(in the rows, 128 means zero)
The rows of M fall into 3 groups, and each row is roughly a mix of its group's hidden directions.
M (97 x 12):
[[105 115  51 124 107 110 126 159  93 116 166 151]
 [143 118 147  94 126 189 139 108 192 110 159 111]
 [173 147 114 172 195 118 129 135 141 173 113 120]
 [ 66 138 118 157  92 100 107 157  73 125 138 146]
 [136 154  91 128 110 195 130 119 177 131 170 103]
 [144  93 160  90 133 184 113  96 174 162 127 116]
 [113 117 144 127  80 146  85 169 106 153 160 181]
 [173 190 109 137 110  92 140 128 156 124  78 110]
 [109 142 120 130  81  89 175 124 153 155  73 102]
 [125 113 128 174 125 104 122 130  42 113 116 159]
 [125 191 101 154 158 122 130 154 152 125 184  97]
 [156 153  98 104  89 107 153 125 127 164 154 194]
 [126 109  69 161 182 147 147 106 103 100 132  94]
 [138 141 152 132 116  70 142 119 183 143  70 107]
 [ 94 120 160  76  72 162 148 108 108 129 131  90]
 [137 159 107 116  63 184 129 118 176 116 130 116]
 [127 111 154 100 120 153 110 150  65  88 153 176]
 [ 87 136 116 114 154 181 160  83 109 143 105  83]
 [ 81 143 133 152 129  91 167 146 133  58 115 110]
 [165 129  91 156 156  74 113 182 132 102 124 156]
 [118 109 157 122  72 118  95 128 142  94 173 180]
 [160  98 154 102 141 171  80 120 152 168 130  85]
 [106 188  94 116 119 122 167 111 143 152 180 159]
 [154 132 119 108  97 132 152  99 117 171 141 206]
 [ 88 126 151 117 160 139 156 108 171  86 162  79]
 [ 86 172  84 165 115 136 129 134 162 142 166  87]
 [130 147 197 104  94 140 122 119 153 189 110 129]
 [155 138 163  97  74 106 150 148 132 172 113  81]
 [119  96 105 109  94 209 123 107 101 107 141 143]
 [144 107 155  97  92 157  98 151  84 111 137 188]
 [104 103 113 153 144 175 122  70 121  99 181 139]
 [ 97 111 114 116 180 179 126 116  91 105  89  91]
 [ 96 123 186 150 140 125 169  97 138  78  90 130]
 [117 127  94 179 203 145 127 102 137 132  95 135]
 [118 161  81 111 158 149 105 148 184 141 143  81]
 [162 116 150 154 164 123  67 150 140 117 149 183]
 [128 123 124 135 204 138 146 118 164 140 177  89]
 [156  99 210 145 137 140 111 102 107 132  92 112]
 [140 151 133  70 108  97 114 198 110 108 136 149]
 [ 96  98 110 155 164 177 141  71 114 116 113  95]
 [129  63 126 115 143 187  80 114 115 150 135 106]
 [139  76 143 111 106 154 129 121  89 101 131  57]
 [104 158 107 129  63 168 132 114 181 118 130 100]
 [166 114 147 132 159 169  69 117 120 175 118  95]
 [119 142  72 154 164 119 175 117 124 142  83  86]
 [ 88 112 101 151 130  96 124 169 100  68 134  90]
 [176 139 135 145 164 156 118 108 124 161 201 124]
 [106 147  79 155 158 115  93 173 114 109 137  74]
 [ 94 140 149 135 105 109 135 126 213 151 131  91]
 [165  66 171 128 112 139  89 125  81 149 125 118]
 [158 104 150 129 215  87 135 131 117 148 135 129]
 [146 121 118 108  84 137 145  92 107  95  52 129]
 [129  94 130 130 126  99  82 174 122  68 108 167]
 [183 151  99 113 166 184 132 129 115 106 172 128]
 [111  95 110 147 165 130 147  91 179 174 126  85]
 [ 97 119 169 130  81  88  95 168 108 143 123 172]
 [148 116 141 138 193 144 103 148 114 140  62 102]
 [141 148  70 150  72 169 109 130 137 171 123 137]
 [135  90 198 157 141 142 118  99  88 117  90 123]
 [160  86 139 132 104 135 114 111  62 158 131 178]
 [123 137  83 115 136 168 140  89 129 169 141 193]
 [132 139  87 127 108 124 150 110  93 155 145 208]
 [139  77 140 112 108 166  93 142 102 163 147 184]
 [105 117 122 141 145  85 141 120  51  97  88 134]
 [152 141 110 121 108 190 121 124 193 152 165 117]
 [114 137 110 138 149 117 159 127 133 155  43  89]
 [ 97 110 110 113  76 198 138  96 130  95 127 118]
 [125 170  77 151  66 134 134 115 152 139  89 105]
 [142 172  75  97 136 145 121 132 181 173 152 133]
 [123 120 141 107  77 182  95 154 118 127 170 173]
 [ 94 111  70 108  96 120 165 130 117 110 159 180]
 [104 116  95 123 176 127 108 160 105  75  76 140]
 [125 141 101 156 142  93 113 155  45 136 123 155]
 [135 114 191 153 128  95 119 149 112  88 102  75]
 [119 162 111 151 111  90 173 118  92 115 124 195]
 [ 59 126 149 151 121  96 103 167 114 143 175 136]
 [ 91 165  66 147 128 107 162 132 106 110 138 175]
 [129 157 142 106  47 152 125 128 174 103 109 130]
 [ 86 169 115 146 128 115 157 115 174 100 136  67]
 [ 93 114 131  97 133 160  89 133 102  68 153 170]
 [105 105 149 116 113 144 148  93 207 132 115  89]
 [ 68 146 124  94 135 184 131  91 113 109 156 154]
 [123 159 116 129 181 180 132  91 120 150 184 139]
 [ 82 137  99 128 114  89 124 152 142  84  92 183]
 [170 107 164  80 105 153 123 109 174 174 136 134]
 [135 153 194 101  89 140 123 117 152 186 135 137]
 [143 121 158  82 149 140  76 182  96  99 123 145]
 [150 196 157 160 173 124 118 117 147 146  93 104]
 [123 130 124 138  65  92 132 123 155 112 182 177]
 [132 126 138 150 176 163  86 105 132 119 178 181]
 [ 88 131 100 162 169 146 152  86 139 141  70 114]
 [ 92 149  71 105 128  99 139 164 116  76 124 162]
 [ 65 165 127 150 105  85 138 139 100  81 119 110]
 [167 160 133 165 131  81  95 166  79 139 121 105]
 [143 138 109 130 155 122 163 137 115 159  68  62]
 [136 136 102 154 130  85  93 185  87 110 138  85]
 [142 165 143 160 129  69 119 175 113 101 117  82]]
One row of each group comes first, with its name. Which group is each row after those in?
[144 165 149 127 108 112 178  94 134 147 117 198] => Y
[ 73 111 115 142  84 130 145  90 168 137  93  89] => Z
[132  85 110 165 171 117 101 145 117  87  70 121] => E

[108 147  57 156 171 155  95 131  96 145 136 128] => Y
[117 141 123 157 194  99 126 151 142 162 184 109] => Z
[119 156  93  98 123 104 176 159 109 136  82  79] => E
[108  85 119 141 150 105 125 124  44 134 106 154] => Z
[158 123  59 143 154 180 139  96 129 156 131 107] => Z
[177 106 184  97 118 157 109 104 157 172 123 120] => Y
[105 173 108 146 130 147 108 169 120 124 206 128] => Z
[126 124  97 146  94  75 139 159  68 105 144 160] => Y
[ 92 107  83  81 106 142 146 142 183 110 164 121] => Y
